[78 58 71 24 34] 78
[0 5 8 4] 0
[455 106 188 920] 455
[210  94  12 157 187] 210
[-382  594  507  548 -596  326  461] -382
[117 229 104 111 209  44 232] 117
---
[29, -23, -28, -63, -25, -34] result: 29
[14, -43, -13, 46, -45, -77] result: 14
[30, -10, -62, -36] result: 30
[-3, 70, 30, 62, 58, -10] result: -3
[-2, -60, 2, -1] result: -2
[21, 37, 39, -13, -30, 34, -57] result: 21
[-66, 43, -4, 3] result: -66
---
Q:
[[5 2 2 5 6 3 6 3 3 5 2 5 5]
 [5 3 3 6 7 3 6 4 4 6 2 5 4]
 [3 6 6 6 4 6 4 3 6 4 7 4 7]
 [5 2 2 4 5 3 6 4 2 5 2 6 5]
 [4 8 8 7 6 6 4 6 8 6 8 4 5]
 [4 9 8 7 5 7 4 4 8 6 8 4 6]
 [4 9 8 7 6 7 4 6 8 6 8 4 6]]
A: 4

Q:
[[452 555 787 466 362 702 719]
 [631 373 673 318 524 585 591]
 [467 626 787 555 335 731 730]
 [460 520 723 484 365 720 735]
 [518 502 827 541 357 652 705]
 [421 593 767 573 300 739 758]
 [658 416 785 424 448 644 643]
 [235 718 802 489 129 808 875]
 [589 397 675 302 526 642 652]
 [385 632 796 459 291 760 810]
 [392 583 783 455 304 772 756]
 [485 543 750 510 283 742 745]]
A: 485

Q:
[[ 18 -31  15  25  41   6 -39   7  17]
 [ 15 -22  10  44  26  27 -23  15  27]
 [ -2 -40   5  44  23  20 -23  -4  13]
 [ 18 -40   0  15  43  -4 -23  12  23]
 [ -9 -49 -31  11  28  -4  17 -10   4]
 [ 18  33  20  49  23   6  17  15  15]
 [ 15  15  15  25  23  13  25  15  15]
 [ 11  -3  15  25  26  17   1   7  13]]
A: 11

Q:
[[ 13  10   8  18  -7  -1   0   9  21]
 [-17 -26   9  26  -2   9 -25 -27  13]
 [ 18  22  11  17  -7  -5  12  24  19]
 [ 10  11   4   1  27  25  16   8  15]
 [ 11  15   2   9   0   3   8  13  20]
 [ -5 -19  17  30   2  20 -21 -11 -14]
 [ -3  -1   3  11  -7  -6  -9  -9  22]
 [-11 -15  17  19  -8   2 -17 -26   2]
 [  0   2  12  11   7   7   5  -3  17]
 [ 13  28 -19  -5  10  16   8  24  19]]
A: 13

Q:
[[-180   51  -44 -215  -24  227  -74 -128]
 [-583  343  384  199  330  348  136  105]
 [-381  538  384  199  418  408 -388  152]
 [ -80  -46   42 -146  -24  -74 -179  105]
 [ 121  538  384 -215   65  167 -703  -81]
 [ -80  -46   42 -215 -201  167   31 -128]
 [-180  149   42 -146  -24  106 -179  -81]]
A: -180
---
[[-44  45  68 -25  54]
 [-40  68  79 -20  37]] => -20

[[  5  -1  55 -28  54]
 [ 65 -78   9 -32   8]
 [ -3   2  -5 -12   5]] => -32

[[ 20  49  10  -3   8]
 [-32 -17 -10  15  27]
 [  2  -2  59  35  32]] => 15

[[-44   2  56  18  78]
 [ 35  23 -56  65  35]] => 65

[[ -4  -5 -22   3   2 -11 -30]
 [-22  21  -5 -28  55 -26 -57]
 [ 55 -44 -52  47 -36   2   6]] => -26

[[-13 -12 -30 -25  63]
 [ 40 -45  51 -36 -38]
 [-47 -23  14  30  46]] => -36

[[-64  72  17 -74]
 [ 77 -66 -24  25]] => -24
---
(-18, -43, 52, 3, -13, -64, 18) out 18
(-41, -24, -67, -26, 27, -4, -34) out -34
(41, 56, 14, -15) out -15
(-5, 44, 65, 56, -10, 7, 18) out 18
(-2, 63, 14, -52) out -52
(78, 54, -46, -15, 22) out 22
(31, 61, -24, -61) out -61
---
((-3.729, -2.107, 15.713, -3.160), (-1.518, -2.207, -2.812, -14.675), (1.123, -2.501, -17.031, -5.182)) >> -3.160, 1.123
(0.15, -0.16, -0.17, 0.12) >> 0.12, 0.15
(-1.9, 0.0, 0.6, -1.4, -0.8, 1.6, 0.3) >> 0.3, -1.9
((0.30, -0.58, 0.17, 0.16), (0.75, 1.15, 0.00, -1.09)) >> 0.16, 0.75
((18.77, 11.62, 5.04, 7.11), (-14.67, 0.67, 14.50, 13.18)) >> 7.11, -14.67
(0.16, -0.14, -0.12, -0.05, 0.15, 0.00) >> 0.00, 0.16
((182.09, 168.19, 36.21, 76.68), (162.67, -113.57, -73.35, 50.90)) >> 76.68, 162.67
(-142.876, -18.910, 107.173, 150.778) >> 150.778, -142.876
(-33.443, 163.033, -95.355, 4.077) >> 4.077, -33.443
---
[[ 40  40 -13 -45 -29  49]
 [-43  64  47  -2  42 -11]] yields -13

[[-52  13  15  76 -16  10 -11]
 [ 68 -28 -11 -48  51 -21  24]
 [ 52 -27  78 -26  68 -37  56]] yields -11

[[ 21   1   0  17  25   4]
 [ 19   2   1  15  22   3]
 [-22 -50 -29 -56 -29  27]] yields 1

[[-15  12 -33 -25  -8  14  12]
 [-62 -24  59  -5  73  52  65]
 [-16   4   7  -1  19  -5  12]] yields 59

[[  9 -14   1 -10 -18 -20]
 [ 46 -25  39  12  21  75]] yields 1

[[ 75  56  -5  30  65 -10]
 [-45  49  16  26 -19 -71]] yields -5

[[-15  14  22 -14 -11 -13]
 [-24 -13  22   5  -6  17]
 [-24 -40 -42 -14  23 -63]] yields 22

[[ -2 -36  44  43 -78  47]
 [  6 -22  27  -1 -64 -14]
 [ 25  32  29  49  33  39]] yields 27

[[-17  -1 -20 -60 -40]
 [ 30  73  74 -15  63]] yields -20
